Rows are one point carried round by a steady rotation, each followed by how many ticks it has turned.
The counts run from 0 to 259.
[159, 126,  97, 117, 155, 156, 168, 131, 165, 137, 118, 133, 124, 109, 192,
 105, 146, 103, 127, 157, 118, 110, 113, 147, 114, 111, 121,  90,  98, 134,
 155, 126, 157, 124, 154, 142,  74, 104, 117, 150, 156, 123, 131, 125, 130,
 111, 120,  88, 119, 130,  89, 162, 101, 140, 141, 141, 104, 112, 106, 137,
 107, 133, 139, 126, 126, 161, 116, 125,  90, 103, 170, 148,  92,  94, 123,
 117, 150, 131, 145,  59, 142, 134, 115]  185
[152, 129, 107, 154, 155, 141, 141, 132, 159, 124, 108, 143, 125,  90, 208,
 122, 141, 119, 112, 170, 119, 136, 121, 135, 123, 110, 113,  84, 140, 131,
 119, 148, 144, 134, 146, 110,  94, 100, 130, 128, 138,  90, 123, 142, 141,
 112, 136,  71, 128, 120,  84, 138, 104, 165, 143, 153, 130, 104,  95, 113,
 124, 126, 125, 101, 134, 140, 117, 140, 120, 101, 163, 138,  96, 102, 102,
 112, 149, 127, 142,  81, 134, 120, 106]  151
[134, 121, 109, 144, 179, 149, 166, 145, 163, 123, 130, 133, 113, 111, 197,
 139, 154, 120, 123, 165, 127, 147, 118, 141, 128, 101, 141,  78, 123, 136,
 139, 125, 168, 139, 150, 125,  88,  94, 124, 159, 146, 106, 138, 126, 129,
 103, 140,  98, 116, 143,  89, 149, 108, 137, 147, 141, 122, 119,  97, 132,
 123, 129, 139, 117, 134, 145, 110, 130, 111, 105, 166, 130,  87,  99, 123,
 118, 161, 135, 165,  85, 126, 134,  96]  195
[167, 141, 108, 128, 151, 153, 154, 127, 170, 149, 110, 140, 138,  98, 187,
 113, 135,  93, 108, 163, 114, 124, 103, 150,  85, 134,  99,  98, 112, 126,
 137, 144, 134, 125, 144, 128,  80, 113, 112, 140, 141, 100, 131, 132, 126,
 122, 134,  83, 143, 122, 108, 154, 112, 135, 162, 147, 115, 118, 111, 144,
  96, 140, 137, 122, 140, 159, 117, 148,  93, 108, 161, 163, 100,  90, 103,
 117, 144, 129, 134,  68, 131, 127, 120]  158
[134, 123, 115, 150, 157, 136, 159, 152, 147, 126, 112, 136, 114, 107, 192,
 116, 150, 113, 124, 163, 109, 129, 112, 142, 134, 105, 126,  78, 113, 145,
 144, 132, 150, 140, 163, 120,  86,  95, 129, 165, 136, 110, 152, 142, 120,
 109, 139,  92, 118, 134,  77, 151, 115, 146, 142, 138, 117, 113, 104, 123,
 123, 136, 142, 129, 129, 140, 104, 120, 110, 106, 168, 125,  90, 103, 107,
 118, 167, 147, 162,  83, 138, 131, 100]  58
[153, 129, 130, 155, 142, 144, 143, 162, 149, 150, 107, 165, 132, 114, 209,
 122, 141,  93, 103, 174, 139, 122, 118, 147, 121, 129,  95, 108, 106, 117,
 145, 151, 133, 143, 162, 113,  87, 117, 117, 148, 147, 105, 158, 140, 130,
 116, 129,  82, 132, 135,  88, 174, 106, 147, 144, 155, 101, 107, 128, 137,
  94, 134, 142, 139, 148, 149, 108, 135, 125, 108, 170, 149, 105, 110, 115,
 122, 151, 151, 156,  96, 129, 134, 140]  77
[131, 130, 114, 143, 168, 150, 144, 161, 171, 111, 113, 156, 126, 102, 183,
 126, 163,  95, 131, 161, 123, 137, 114, 157, 120, 112,  86,  88, 153, 113,
 125, 138, 143, 128, 154, 119,  90, 111, 115, 143, 142,  94, 132, 131, 129,
 113, 140,  92, 139, 120, 120, 127, 114, 136, 147, 149, 126, 112, 117, 134,
 132, 149, 133, 134, 147, 169, 115, 128, 117,  84, 182, 132, 111,  82, 100,
 107, 155, 152, 158,  90, 138, 131, 127]  126
[151, 131,  98, 141, 155, 137, 156, 150, 151, 123, 131, 134, 133,  88, 200,
 115, 139, 120, 147, 178, 124, 124, 126, 149, 111, 103, 122,  83, 115, 136,
 141, 133, 158, 133, 170, 138,  82, 113, 122, 157, 145, 108, 141, 147, 130,
 106, 119,  94, 113, 135,  88, 143,  94, 134, 140, 143, 123, 107, 102, 124,
 108, 123, 134, 129, 125, 154, 112, 115, 113,  92, 165, 145, 104, 107, 113,
 107, 153, 148, 161,  63, 135, 128, 124]  70
[139, 131, 136, 148, 163, 161, 150, 144, 168, 124, 100, 152, 121, 112, 179,
 134, 154,  80,  90, 146, 123, 132, 101, 136, 109, 135,  81,  94, 130, 119,
 126, 153, 131, 126, 149, 105,  89, 117, 113, 149, 138,  99, 148, 119, 129,
 132, 137,  90, 149, 116, 112, 162, 127, 144, 151, 155, 123, 110, 127, 149,
 113, 152, 146, 126, 153, 165, 113, 144, 117, 117, 172, 143, 109,  83, 104,
 114, 157, 149, 144,  90, 116, 132, 126]  130
[142, 139, 117, 139, 163, 159, 153, 125, 179, 142, 115, 138, 142,  87, 183,
 128, 136, 109, 123, 155, 108, 130, 112, 150,  81, 120,  97,  87, 129, 131,
 125, 154, 148, 117, 149, 123,  90, 110, 114, 141, 131,  84, 120, 134, 138,
 120, 121,  87, 126, 119, 114, 154, 115, 139, 152, 150, 132, 116, 111, 137,
 106, 133, 144, 114, 142, 155, 108, 137,  99,  97, 172, 140, 109,  84, 104,
 107, 144, 137, 137,  61, 136, 117, 110]  141
[126, 118, 129, 151, 169, 148, 155, 154, 161, 131, 113, 135, 108, 119, 214,
 129, 133, 115,  92, 172, 132, 141, 104, 132, 108, 118, 143,  88, 108, 116,
 146, 134, 153, 132, 162,  99,  91, 102,  97, 152, 144, 101, 138, 125, 137,
  99, 123,  96, 118, 140,  86, 164, 108, 142, 148, 157, 114, 117,  98, 136,
  98, 118, 146, 125, 138, 151,  97, 137, 122,  95, 154, 128, 108,  98, 128,
 133, 143, 137, 160, 100, 109, 140, 121]  217
[141, 126, 128, 140, 169, 161, 168, 138, 170, 135, 127, 136, 121, 111, 209,
 145, 156, 103, 109, 164, 128, 140, 120, 131, 111, 120, 117,  83, 122, 156,
 116, 141, 163, 119, 144, 122,  82,  94, 120, 164, 136,  98, 126, 129, 126,
 106, 144,  99, 115, 138, 101, 148, 117, 137, 153, 145, 127, 108,  98, 127,
 110, 132, 149, 121, 145, 132, 115, 145, 105, 105, 165, 141,  87,  91, 112,
 111, 151, 142, 157,  95, 133, 132,  89]  182
[166, 140, 109, 138, 159, 157, 147, 129, 163, 141, 107, 134, 125, 109, 196,
 109, 128, 110,  99, 151, 126, 117, 105, 145, 101, 120, 116, 108, 104, 113,
 145, 146, 145, 120, 143, 114,  80, 110, 104, 133, 154, 104, 131, 119, 147,
 114, 131,  78, 135, 128,  95, 165,  98, 147, 147, 149, 116, 108, 107, 132,
 115, 120, 135, 121, 129, 167, 110, 132, 111,  99, 163, 149, 115,  93, 114,
 115, 139, 124, 134,  67, 135, 123, 132]  8
[141, 128, 118, 144, 159, 160, 156, 146, 178, 120,  98, 148, 110, 104, 180,
 131, 160,  89, 101, 150, 110, 137, 106, 147, 114, 123,  90,  90, 136, 128,
 134, 137, 138, 125, 150, 119,  89, 108, 119, 152, 138,  92, 138, 122, 120,
 124, 150,  85, 143, 112, 111, 155, 123, 148, 150, 154, 115, 115, 107, 141,
 123, 158, 139, 130, 144, 159, 116, 141, 112, 109, 178, 135, 100,  86, 107,
 112, 164, 143, 150,  90, 125, 139, 107]  143
[154, 132, 121, 139, 161, 165, 149, 136, 177, 142, 116, 156, 132, 116, 196,
 127, 166,  88,  97, 157, 139, 129, 118, 151, 109, 137,  95,  92, 127, 136,
 135, 141, 148, 125, 143, 126,  70, 101, 130, 164, 146, 105, 139, 134, 121,
 134, 146,  86, 128, 126, 108, 151, 119, 140, 151, 146, 115, 118, 120, 140,
 115, 156, 146, 125, 142, 137, 123, 146, 109, 103, 181, 156,  88,  93,  98,
 114, 159, 146, 145,  97, 135, 133, 106]  170
[132, 124, 126, 140, 155, 160, 154, 146, 162, 132, 109, 136, 125, 100, 182,
 123, 127, 111, 107, 165, 113, 141, 102, 139,  84, 117, 115,  97, 110, 106,
 135, 141, 145, 117, 163, 100,  92, 120,  98, 140, 143,  97, 136, 112, 148,
 115, 120,  84, 131, 127,  97, 172, 111, 143, 150, 171, 118, 120,  98, 144,
 112, 122, 144, 125, 147, 167, 101, 140, 110, 100, 158, 130, 133,  90, 128,
 113, 143, 143, 145,  74, 103, 123, 134]  119
[148, 134,  99, 137, 165, 162, 166, 138, 166, 125,  96, 138, 101, 119, 194,
 117, 156, 112, 105, 135,  90, 135, 110, 138, 125, 102, 122,  79, 114, 135,
 137, 139, 159, 130, 149, 124,  87, 101, 124, 147, 146,  95, 130, 120, 128,
 117, 137,  83, 128, 118,  90, 156, 105, 147, 145, 140, 121, 109, 105, 115,
 133, 144, 136, 127, 120, 155, 109, 137, 104, 104, 178, 138,  95,  93, 102,
 118, 155, 139, 147,  76, 135, 123, 107]  18
[154, 125, 132, 144, 150, 160, 163, 135, 157, 152, 107, 144, 117, 126, 210,
 130, 142,  99,  80, 160, 144, 135, 108, 136, 118, 133, 117,  92, 104, 136,
 139, 143, 140, 135, 147, 106,  86, 111, 126, 144, 151, 105, 147, 127, 135,
 121, 140,  82, 130, 137,  96, 166, 118, 151, 147, 146, 117, 113, 121, 131,
  91, 130, 138, 125, 150, 129, 114, 144, 120, 115, 161, 147,  92,  97, 123,
 125, 151, 136, 146,  98, 128, 133, 115]  187
[141, 123, 119, 142, 157, 161, 159, 143, 160, 127,  90, 136, 109, 109, 189,
 126, 148, 101,  81, 159, 118, 146, 100, 135, 116, 118, 112,  89, 113, 120,
 132, 136, 138, 136, 156, 118,  83, 104, 107, 136, 141,  93, 136, 111, 112,
 114, 151,  79, 130, 110,  96, 154, 119, 165, 153, 167, 112, 112,  98, 143,
 112, 140, 133, 114, 149, 142, 116, 142, 115, 105, 160, 143, 114,  93, 133,
 129, 157, 131, 160,  93, 113, 139, 101]  160
[127, 116, 111, 150, 154, 149, 155, 152, 154, 111,  98, 145, 100,  98, 182,
 126, 151,  97, 115, 148,  99, 131, 109, 148, 120, 101,  93,  78, 122, 136,
 139, 143, 139, 145, 161, 119,  99, 110, 120, 162, 122,  99, 142, 132, 116,
 124, 127,  90, 137, 122,  88, 168, 124, 151, 147, 149, 118, 112, 112, 121,
 126, 147, 145, 130, 137, 158, 109, 122, 109, 109, 170, 116, 108, 102, 108,
 111, 167, 158, 160,  72, 127, 130, 123]  253
[126, 111, 120, 150, 164, 147, 160, 159, 153, 116, 114, 142, 112, 100, 194,
 135, 150, 114, 129, 156, 113, 141, 116, 133, 138, 100, 103, 103, 135, 124,
 121, 135, 161, 134, 162, 114, 101, 109, 131, 158, 140,  86, 136, 138, 147,
 107, 124,  96, 122, 134,  87, 143, 106, 159, 136, 152, 120, 102, 107, 129,
 136, 138, 138, 123, 138, 153, 103, 120, 124, 101, 184, 115, 106, 102, 114,
 107, 163, 154, 162,  82, 123, 129, 122]  98
[132, 124, 126, 159, 159, 151, 158, 154, 151, 132, 124, 138, 130,  98, 204,
 138, 135, 121, 129, 168, 128, 142, 123, 126,  94, 114, 116,  88, 133, 133,
 117, 146, 156, 118, 167, 115,  95, 112, 116, 163, 128,  95, 128, 146, 143,
 116, 117, 106, 106, 146,  89, 160, 113, 138, 152, 151, 121, 114, 105, 121,
 105, 116, 143, 119, 147, 150, 107, 127, 111,  94, 167, 123, 103,  95, 112,
 109, 158, 143, 156,  84, 122, 120, 113]  84
[132, 122, 115, 134, 168, 167, 167, 159, 162, 125, 114, 141, 111, 113, 189,
 123, 153, 108, 114, 149, 118, 131, 106, 141, 103, 119, 131,  88, 107, 135,
 154, 121, 165, 124, 163, 125,  81, 105, 113, 168, 146, 110, 132, 119, 124,
 107, 129, 110, 111, 134,  92, 169, 115, 123, 146, 148, 117, 114,  99, 144,
 107, 136, 148, 138, 127, 162, 101, 129, 100, 101, 165, 130, 109,  86, 123,
 117, 153, 147, 158,  72, 118, 128, 120]  212
[123, 127, 108, 159, 167, 137, 148, 157, 161, 121, 127, 138, 131,  86, 204,
 130, 133, 120, 129, 174, 139, 141, 120, 141,  86, 120, 129,  87, 124, 127,
 139, 140, 159, 123, 157, 110,  92, 108,  99, 149, 133,  94, 130, 145, 152,
  99, 118, 101, 116, 137,  94, 159, 106, 136, 149, 161, 125, 124,  98, 142,
 105, 119, 139, 114, 142, 168,  93, 133, 118,  83, 156, 124, 110,  95, 116,
 115, 138, 144, 161,  89, 114, 134, 127]  234
[172, 134, 107, 131, 154, 149, 147, 131, 169, 141, 118, 133, 139,  98, 195,
 108, 127, 117, 119, 185, 127, 135, 125, 137,  99, 122, 123,  93, 113, 111,
 134, 140, 150, 122, 141, 119,  76, 117, 108, 128, 150,  89, 130, 139, 134,
 113, 122,  74, 124, 125,  90, 142,  99, 149, 147, 158, 125, 110,  96, 132,
 103, 124, 121,  96, 131, 153, 119, 140, 103,  94, 153, 143,  98,  99, 124,
 117, 137, 125, 141,  70, 128, 126, 115]  163
[141, 131, 114, 132, 167, 170, 161, 157, 173, 129, 133, 148, 132, 110, 191,
 129, 154,  98, 128, 151, 136, 126, 111, 157,  89, 124, 114,  93, 117, 128,
 156, 136, 160, 121, 152, 121,  86, 106, 109, 163, 146, 116, 132, 129, 134,
 119, 124, 115, 116, 143, 110, 164, 114, 116, 149, 136, 116, 125, 103, 159,
 106, 137, 153, 140, 132, 172, 111, 132, 104,  96, 170, 145, 108,  91, 113,
 111, 152, 150, 155,  86, 123, 134, 128]  211
[153, 145, 116, 134, 139, 139, 147, 146, 153, 139, 108, 161, 136,  95, 181,
 107, 133,  91, 128, 161, 126, 112, 114, 158, 101, 127,  89, 107, 108, 114,
 145, 147, 126, 132, 161, 121,  91, 123, 107, 145, 133, 101, 146, 145, 128,
 134, 114,  81, 140, 125, 104, 172, 108, 139, 144, 155, 104, 113, 125, 134,
  96, 141, 143, 137, 142, 167, 107, 133, 106, 102, 169, 152, 115,  97,  97,
 120, 155, 159, 143,  69, 130, 125, 141]  255
[143, 128, 115, 138, 151, 144, 145, 165, 166, 123, 116, 150, 125, 107, 202,
 127, 150, 100, 113, 191, 146, 146, 112, 156, 107, 139, 122,  83,  98, 113,
 168, 122, 137, 146, 152, 118,  77, 109,  99, 140, 162, 114, 155, 133, 122,
 118, 140,  88, 140, 130,  96, 149, 115, 140, 157, 155, 106, 123, 101, 151,
 104, 142, 134, 120, 142, 160, 114, 135, 120,  96, 156, 146, 107, 105, 117,
 134, 146, 135, 162, 101, 129, 155, 120]  51
[153, 131, 120, 144, 145, 147, 152, 127, 162, 144,  96, 133, 116, 103, 194,
 105, 128,  99,  98, 154, 111, 136, 110, 135, 103, 123, 109, 101, 100, 116,
 131, 150, 141, 124, 157, 116,  80, 114, 118, 130, 139,  87, 125, 127, 137,
 120, 125,  73, 132, 115,  88, 160, 109, 155, 145, 159, 118, 112, 106, 119,
 106, 125, 132, 108, 131, 152, 104, 140, 105, 104, 169, 144, 100,  87, 114,
 125, 139, 129, 134,  63, 121, 115, 119]  146
[140, 122, 118, 148, 155, 149, 152, 149, 155, 118, 113, 144, 116, 110, 205,
 128, 160, 110, 104, 183, 139, 152, 113, 137, 131, 119, 130,  83, 123, 127,
 131, 125, 162, 139, 146, 119,  83, 102, 113, 142, 153, 102, 136, 139, 124,
 107, 153,  80, 127, 129,  87, 133, 107, 155, 155, 162, 118, 115,  99, 131,
 125, 136, 131, 113, 139, 131, 119, 132, 120,  93, 163, 135,  89, 107, 125,
 128, 155, 137, 161, 103, 129, 139,  95]  178
[142, 118, 135, 150, 153, 156, 147, 169, 149, 140, 104, 160, 115, 114, 196,
 137, 149,  88,  93, 167, 136, 140, 108, 143, 111, 136,  86, 101, 108, 112,
 133, 137, 135, 130, 157, 106,  87, 115, 118, 161, 139, 103, 156, 128, 138,
 116, 125,  96, 134, 136,  95, 180, 122, 139, 146, 164, 108, 106, 123, 148,
  98, 135, 150, 128, 165, 150, 109, 137, 126, 112, 165, 135, 110,  92, 117,
 117, 163, 154, 158,  97, 119, 134, 133]  90
[156, 134, 103, 144, 160, 141, 130, 138, 170, 119, 103, 152, 129, 110, 207,
 103, 147,  98, 104, 169, 139, 133, 106, 154, 136, 119, 116,  93, 112, 114,
 156, 133, 144, 144, 144, 111,  77, 111, 112, 124, 166, 100, 140, 136, 130,
 117, 148,  68, 136, 121,  96, 142, 106, 157, 145, 150, 110, 122, 119, 128,
 122, 144, 123, 119, 134, 153, 111, 134, 122,  90, 164, 151,  98, 109, 112,
 120, 145, 140, 153,  91, 141, 146, 131]  24
